Each row is where one point has got to under a steady rotation. How many ticks took it there?
The counts run from 0 to 866.
[119 170 141 100 115 148  76 131  99 122 144  77  91 114 143 134 155 163
 123 170 129 114  93 135 134 112 152 131 125 169 168  87 198 154 113 166
 143 112 135 137 129 111 122 156 132 109 109 106 136 133  59 104 154 120
 127 109 127  77 201 126 122 150 153 142 135 117 154 129 172 113 187 124
 159 135 125 135 120 145 110 115]
788
[134 162 141 117 133 108  96 142 127 145 157  95  96  87 129 105 156 167
 149 170 146 120  98 148 125  94 151 159 126 188 150 109 180 112 108 161
 135 126 127 110  94 153 138 119 111  94 130 113 118 115  74  95 144 152
 133 125 143  81 177 111 129 148 142 165 147 117 161 131 140 121 199 159
 178 121 124 143 121 163 130 118]
160
[138 141 131 129  91 144 111 136 158 133 129 113 100 121 155 144 133 149
 111 137  76 121  79 160 114 105  99 111  93 127 129  70 153  98 132 106
  64 151 144 165  96 131 136 163 129 153 140 135 132 121 138 104 132 110
 111 100 123 109 145 131 172 102 164  78 133 149 107 150 154  67 106  96
 151 113 123  72 145  92  80 115]
502
[168 123 165 123 154 156 123 152 168 154 188 107 107  87 161 153 133 142
 103 176 127 133  71 181 163 137 131 146 121 172 138 113 123 120 134 186
 116 113 151  85  76 157 150  90  92 128 140 117 140 122  94 103 115 120
 107 122 116  93 150  84 142 108 153 112  99 138 130 121 138 107 143 133
 170 149 109  90 167 112 125 137]
275
[ 96 141 113  72 110 171  95 112 105 121 110 126 153 157 130 141 148  93
 137 116 130 164 111 119 138 150 122  98 107 123 170  71 179 167 109 121
 165  70 140 170 150 112  89 166 116 171 122 120 101 157 150 138 116 112
  79 122  88 154 143 137 116 141 110 122  74 133 132  97 144 154 164  96
 136 123  91 129 132 125 100 118]
635
[162 148 113  93 111 161  93 157 130 124 141 145 142  91 144 142 117 125
 105 142 129 131 113 136 165 153 117 124 103 139 170 100 118  95 145 179
 112  77  95 151 147 125 144 158 129 153 151 118 134 154 125 124 114 113
 101 109 107 131 126  96 172  97 138 118  96 160 108  90 150 118 127  67
 133 150  99  79 212 125  94 149]
133
[111 157 116  92 103 179  81 138  85 107 145  85 103 115 145 104 146 156
 156 134 142 130 133 114 139  98 158 150 117 167 164  75 193 141 141 147
 140 104 134 141 158 119 126 191 114 132 129  97 141 139 104 103 157 136
 142 132 113 103 196 163 131 123 138 138 113 167 134 119 168 125 182  93
 156 112 118 126 127 160  99 116]
790
[127 164 111 120 115  64 107 115 173 187  75 149 167 153 111 145 135 101
 107 135  88 153  91 170 106 139  83  94 125 126 120 113 156 122  82 115
 125 121 132 191  88 143 101 131 124 132 140 129  98 117 139 151 100 136
  76 138 121 130 101 107 151 131 122 118 158  90 121 160 113  91 137 152
 155 114 134  95 122 105 119 109]
486
[ 92 122 108 110 143  78 136 116 117 140 113  97 147 159  68 115 147 140
 123 135 130 118 163 107  71 117  88 123 123 141  87 132 133 134  95  88
 115 138 140 130 142 171 111 102 136 104 131 142  55 121 150 169 103 132
 139 146 153 148  85 120 121 149 117 150 169  73 131 136  96 136 124 196
  97  94 118 165 116 128 165 141]
468
[128  93 114 124 154 140 160 130 123 138 129 146 153 118 128 101  81 114
 164  83 145 142 178 108 145 162 126 146 146 136 103 190  66  93 148 116
 126 100 126 105 158 156 145  96 117 137 166 140 115 123 177 171 111 149
 128 147 129 154  79 131 107  91  82 133 128 150  88 103 102 140 105 123
 115 115 127 104 166 136 162 154]
836
[ 79 124 120 104 151 121 139 120 132 184 101 115 152 151 107 102 126 101
 159 103 129 169 127 121 114 150 109 107 133 146 125 130 119 153 103 124
 163 101 174 133  99 153  94  88  58 128 155 127  85 119 170 164 104 148
  88 142 103 157  97 148  82 116  85 143 120 129 112 126 100 139 144 161
 158  79 118 127 128 131 161 124]
721
[100 112 105 111 141 110 132  94  90 134  94 128 162 172  95 126 104 110
 128  98 141 137 165  90 131 147 143 123 165 114 119 177 135 163 100  97
 171 103 146 145 186 102  90 116 156 122 121 118 112 131 123 171 138 131
 134 136 137 138 115 144  70 166  87 145 141  70 127 126 121 158 143 153
 100 122 147 160  69 136 167 112]
710
[149 107 131 132 145 126 115  89 107  65 164 147 130 109  99 148 166 175
 167 147 136 115 109 119 105  94 145 138 105 132 131  77 199 149 122  97
 150 130 135 123 140 129 108 163 164 139  84 126 120 135 133 129 144 120
 115 141 136 111 139 136 134 155  98 145 103 145 194 112 125 169 175 150
 100 134 108 169  64 159 121 122]
396
[154 179 111  83 107 141  83 150 126 147 131 115 145 111 139 153 138 128
  87 168 138 124 108 135 163 162 114 105 103 151 173  93 151 123 131 183
 131  77 103 153 150 130 137 161 138 128 131  95 108 156 102 123 114 115
 110 104 116 117 147  82 170 114 139 138 123 107 125  99 156 126 157  90
 139 153  96  96 210 126 104 132]
774
[178 133 128 127 101 163 106 140 127 119 145 146 132 103 163 169 113 120
  95 128  97 131  87 139 176 157 132 116 140 113 189 114 107 105 139 168
 114  98 115 156 126  95 141 142 163 156 129 126 170 140 100  99 123 101
  92  96 113 101 148 106 151 117 145  89  96 145 120  94 167 109 129  62
 136 166 115  86 164 105  93 125]
517
[ 93 143 125 155 105  65 127 101 109 131  95 112 116 136  96 122 136 153
 134 124  98 112 118 107  78  97 105 110 149 127 129 125 145 117  79  88
 117 156 155 180 111 115 113 116 159 102 115 145 112  97  84 123 140 142
 135 109 151  93 146 157 107 167 132 123 192  94 129 144 145 109 137 188
 146 105 152 158  62 126 146  94]
86
[196 133 138 134 139 125 117 122 202 158 130 172 164  97 135 169 115 128
  77 155 111 128  89 200 172 137 136 148 107 135 116 137 149 105 130 158
 113 120 119 122 105 141 147 146 150 157 135 127 160 130 124 125 113 131
  96 149 125  86 113  74 187 103 117 111 116 139 120 171 127 102 130 120
 133 181 127  68 152 118 104 131]
272
[131  80 147 100 143 225 152 106 117 103 169  78 108 146 150 159 137 125
 115 139 115 120 103 146 140 125 139 127  92 117 113  73 158 175 149  78
 112 121 168  97 127 119 123 156 124 179  90 116 141 149 152 117 152  77
 117 137 105 141 139 132 127 123 133  86  82 141 122 145 141 134 117 116
  93 141 109 112 100 108  92 143]
266
[110  86 124 131 143 127 160 134  93 112 166  88 108 108 117 136 147 147
 156 113 128 106 130  74  82 147  69 111 122 138 134 108  66 117 127 110
 109 115 152 115 116 162 131  69 117 127 116 163  78 125 139 146 108 117
 129  94 135 157 107 132 110 119 147 125 116 131 127  52 101 147 101 152
 110  79  91 147 168 111 167 144]
607
[147 163 111 131 133  88 105 141 142 179 104 141 148  94 118 110  93 134
 120 126 146 132 163 130 161 154 132 157 150 151 138 194  96  71 123 183
 119 122  97 126 138 146 152 109 147  97 184 116 126 117  96 147 111 164
 139 140 150  91 114  86 148 103 118 156 184 105  95 133 120 111 144 135
 139 141 151  94 181 144 152 139]
59
[152 119 139 160 106  91 128 118 141 134 114 158 145 113 145 191  98 118
  97 122  78 124  90 127 136 161  91 100 162  96 148 149  71  86 103 129
 120 125 131 168 101  96 125  84 169 131 121 150 149 102  92 134 108 121
  97  78 133 101 119 104 140 135 138  86 141  98 118  97 135  91  95 129
 137 138 136 105 141  73 141  99]
358
[ 76 136 106 110 128 114 112 132 103 127 130  92 113 114 106 104 173 150
 176 128 112 136 114  98  65 113  75  99  89 154 150  57 149 134 102 106
 119 107 142 140 108 174 115 125  81 127 136 143  60 135 163 134 107 140
 113 117 115 158 115 140 140 117 131 139 108 148 129  82 118 131 137 140
 147  58  88 140 160 135 135 134]
235
[ 99 175 112  86  73 120  92 149  92 132 121  65 102 146 137 139 139 123
  99 145  97 112 125  93 111 132  63  90 116 142 164  92 119 134 107 146
  95 102 121 177 148 130 128 145 139 106 141 129  87 149 100 131 109 109
 126  74 128 128 145 119 143 128 179 114 151  84  98  99 169  97 110 112
 142  97 102 121 195 111 112 144]
617
[102  84 144 123 178 168 154 122 142 175 149  96 121 139 131 107 130 115
 146 114 154 152 121 149 144 135 159 153 147 175 103 152 128 155 120 140
 171 114 184  66  98 167 118  70  61 135 146 117 132 114 135 135 130 142
 121 140 117 123 134 147  62 130  84 142 106 132 136 143 111 138 158 169
 160 113 134 123  97 136 156 130]
179
[194 127 137 160  99 119 119 119 142  80 153 164 126  80 154 179 113 153
 113 140  77 109  87 148 143 127 132 142 138 108 173 108 118  81 137 133
  90 144 114 156 124 100 133 149 192 158 116 132 174 115  85  98 139 117
 110  96 137  87 152 103 160 126 139  85 117 152 129 116 160 100 123  95
 128 167 122  96 128 108 100 114]
515
[115  82 124 138 130 164 159 131 102 134 129 135 141 137 152 133  81  98
 153  68 111 149 141  89 145 163 121 127 174 108 151 164  50 116 133 123
 139 102 165 137 125 100 114  64 112 148 145 143 152 104 141 147 117 114
 104  93 116 146 119 150  66 124 105  96 108 142  92  80 125 144 103 111
 139 106 135 115 132  94 159 118]
592
[206 128 126 134 140 141 117 110 190 131 137 166 155 109 132 168 116 139
 100 148 116 133  99 202 158 126 136 149 115 117 119 123 161 100 145 128
  97 135 111 126 124 137 151 167 160 165 133 125 164 130 145 124 124 129
 103 157 128 100 108  89 189 108 116 111 123 143 129 180 132  95 125 109
 119 179 134  62 130 124  95 131]
271
[ 97 122 151 143 114 147 141 134 122 147 138  98  99 137 153 145 138 107
 133 120  83 137  61 134 102 136 101  99 142 120 148  88 100 139 102 129
 129 124 174 154  66 124 105  75  80 139 121 147 132 112 116 109 113 117
  86  81 103 127 150 144  95 129 139  89 103 126 121  98 144 105 119 137
 177  90 118 115 121  84 134 106]
105
[117 136 125 154  86 106 140 118 126 123  90 126 111 156 129 133  84 132
 114  94  75 120 119 124 102  93 115 117 144  95 112 134 126 100 120  74
  69 160 148 179 128 101 124 132 167 137 138 148 154 101 117 130 146 133
 138 110 149 105 139 167 125 129 138  78 180 125  86 173 151  63  82 126
 141  98 168  88  79 101 123 101]
343
[153 139 147 106 132 172 102 138 176 178 149  85 105 126 155 145 141 139
  79 173 118 130  76 198 164 133 144 137 106 161 120 107 157 130 136 157
 111 126 147 101  94 144 146 141  96 140 139  98 139 128 112 104 136 118
 115 128 121  85 151  90 153 101 143 105 133 123 106 175 153  85 135 117
 152 141 129  64 149 111  93 142]
659
[125 105  98 140 136  97 136 100  71  98 112 149 154 134 106 120  99 143
 164  91 145 124 199  68 132 130 141 142 171 111 133 179 129 116 129  92
 150 118 124 153 194 107 105 120 200 124 119 127 122 117 125 169 139 133
 152 132 154 129 107 149  93 153  80 151 156 118 131  99 117 161 140 136
  84 120 154 167  89 161 167 121]
68
